In the rows, 128 means zero.
One turn moves every row onto another: examples first, then more rows asked
dav: [124  99 139  90 153 126 119  90 127 142 121  89 168 127 142 125 121 125]
namik: [127 138 136 129 111 108 137 101  87 134 128 117 166 147 132  83 111 107]
nozil: [105 157 116 135 108 147 121 118  98 162 149 139 141  92 115 132 131 127]
tiv: [144 124 137 104 150 150 113 149 134  99 117 142 152  93  95 143 103 141]
kiv: [132 131 139 134  96 103 142 113 169 133 142 164 150 152 149 109 150 147]
Boz: [123 141 135 122 112 113 126  95  83 134 129 124 159 154 126  85 114 107]
vevi: [115 138 148 112 124 122  90  93 121 136 168 119 146  91 156 112 138 139]
von: [ 96 161 161 152 152 107 134 103 153 142 142 142 113 138 125 148 157 156]
Bev: [140 120 140  90 124 108 105 147 139 147 107  99 167 111 118 118  98 141]
losu: [128 158 164 134 150 121 107 138 134 107 153 111 127 140 134 177 146 156]
vutos: [120 157 125 141 135 147 158 153 135 104 144 105 138 119 138 171 112 140]
vez: [125 121 128 102 136 109 116 133 141 135 113 123 174 186 142 126 134 159]
Zale: [115 141 117 177 142 143 160 133 112 131 138 154 138 129 114 114 106 154]
rofus: [115 141 130 146  95 122 162 126 173 150 129 125 133 112 130 138 106 113]
pumi: [110 146 101  86 150 127 106 118 109 100 111 146 151 139 128 103 141 127]
vos: [126 169 163  86 170 105 139  85 134 102 153 129 153 140 109 126 117 147]
zode: [154 128 149 135 171 145 160 114 118 136 133 158 122 101 113 151 130 125]
gebev: [132 157 178 110 123  98 132 142 147 108 145 131 170 167 124 135 125 170]
raref: [145 122 135  92 140 145 112 152 142 101 124 137 150 100  96 148 104 143]
vom: [143 139 148 159 128 124 125 150 144 143 100  92 136 115 123 137 107 109]
Zul: [ 84 129 136 140 108 107 160  99 137 132 134 136 141 157  81 125 106 147]
besob: [123 155 171 158 100 115 135  99 139 133 153 132 158 122 151  89 125 120]
led: [133 116 126  96 117  87 143 102 139 103 111 145 138 136  88 105 148 142]
monum: [114 155 110 129 109 148 113 118 107 167 146 133 138  91 124 129 135 127]
vivud: [135 102 160 157 135 111 128 148 135 113  85 135 134 153 113 129 125 130]
povu: [119 165 163  86 160 102 142  90 140  98 163 129 158 140 116 120 112 149]
gev: [ 99 147 143  88 169 149 123  95 113 134 130 141 138 132 120 160 122 104]
nub: [131 101 152 151 134 108 122 149 135 111  86 143 127 151 107 115 122 130]
fovof: [136 126 146 117 154 143 140  98 115  94 165 109 148  99 157 142 142 141]
Monol: [ 96 162 160 147 151  98 143 109 151 142 142 146 111 136 110 144 154 156]

kiv goes to vez
led goes to pumi
Monol goes to nub
Where do these go?
namik goes to povu
vevi goes to losu

One turn moves every row onto another: examples first, then more rows asked
Tok: [213 166 167 119 164 144 155 186 124 170 162 133 151 106 123 148]
Dode: [177 133 167 174 120 122 174 120 112  96 169 142 174 105 119 193]
tanuk: [195 163 145 146 177 143 164 147 144 171 154 129 156 113 147 129]
Lubad: [220 166 173 110 166 146 157 182 116 160 166 129 154 105 116 150]
Nul: [173 135 152 117 142 129 137 164 101 118 105 177 169 134 137 172]
lif: [177 113 171 172 123 135 170 118 117 111 169 134 166 104 123 203]
siv: [191 162 159 125 158 145 144 155 148 178 136 149 134 118 128 189]
Paba: [202 173 160 128 173 159 164 176 137 174 153 132 160 107 130 145]
Losat: [154 159 166 103 118 136 177  99 110 137 147 148 210 102 124 165]
Mon: [201 146 152 128 121 146 161 179  78 111 119 159 159 118 125 140]
fefep: [185 173 173 131 124 159 177 139 144 101 169 126 196 123 119 161]
ner: [170 155 183 117 142 144 182 127 119 121 173 135 228 113 131 150]
Dezik: [176 166 124 142 161 147 151 143 151 167 147 128 143  91 142 153]
gisez: [182 172 146 128 159 161 153 154 149 181 133 140 143 106 129 174]
muk: [177 115 153 135 144 141 160 139  98  91 132 154 153  87 172 185]
Galag: [179 118 177 136 148 101 141 133 126 111 168 147 179 142 120 189]
muf: [179 143 187 149 115 143 131 112 103  99 130 118 181  95 109 174]
Bepod: [161 113 164 153 154 151 159 152  99 119 117 172 186 107 157 191]
tes: [175 132 161 123 119  95 157 127  87 115 168 146 182 133 110 145]
porak: [189 139 167 131 162 157 176 163  95 190 168 131 169  72 140 149]
ral: [197 168 153 141 183 128 174 134 122 182 146 142 172  85 145 135]
Vize: [194 127 162 146  99 126 180 121  74 123 168 130 161  89 106 162]
rikir: [196 132 168 110 123  93 152 137  84 124 167 143 174 126 102 148]
teso: [164 129 162 130 155 164 164 120 118 190 142 143 150  89 141 196]
vupa: [185 138 160 152  98 117 183 113  80 114 161 142 167 106 107 158]
Ven: [182 117 154 119 148 131 147 145 107  94 129 156 147 131 169 166]
sumog: [179 132 198 134 133 134 129 118  94 108 139 118 199 120 115 145]
rap: [166 136 159 137 155 157 165 131 120 198 141 147 152  84 144 189]
razaf: [179 169 132 137 166 132 162 131 128 178 139 141 158  63 141 158]
Favib: [166 127 167 144 140 100 148 134 119  97 175 146 189 131 121 179]
faf: [170 178 156 117  98 152 172 111 135 117 143 139 180 112 112 177]
Zepef: [181 141 194 137 118 134 138 104  85 114 127 123 191 100 110 155]
sem: [205 130 165 133 139 136 181 140  73  97 130 155 156  81 162 161]
Sugak: [188 134 170 123 161 163 178 155  88 181 171 125 170  68 135 153]
pugo: [189 125 164 163 134 168 184 168  76 112 130 153 177  91 145 158]
Munu: [210 131 166 116 142 126 167 146  82  99 127 157 150 125 158 141]
butul: [196 161 165 117 159 148 143 147 147 168 136 147 134 126 122 193]
mul: [166 157 148 127 161 159 166 137 123 197 134 144 161  78 139 174]
siget: [177 136 192 146 130 143 122 126 114  93 142 112 189 115 115 163]
debi: [185 158 162 128 176 157 176 159 111 192 153 136 179  79 139 145]

sumog goes to siget
porak goes to Tok
Where do these go?
razaf goes to ral
pugo goes to Mon
Paba goes to gisez
ner goes to fefep
Vize goes to rikir
Dode goes to vupa
Ven goes to muk
teso goes to Sugak

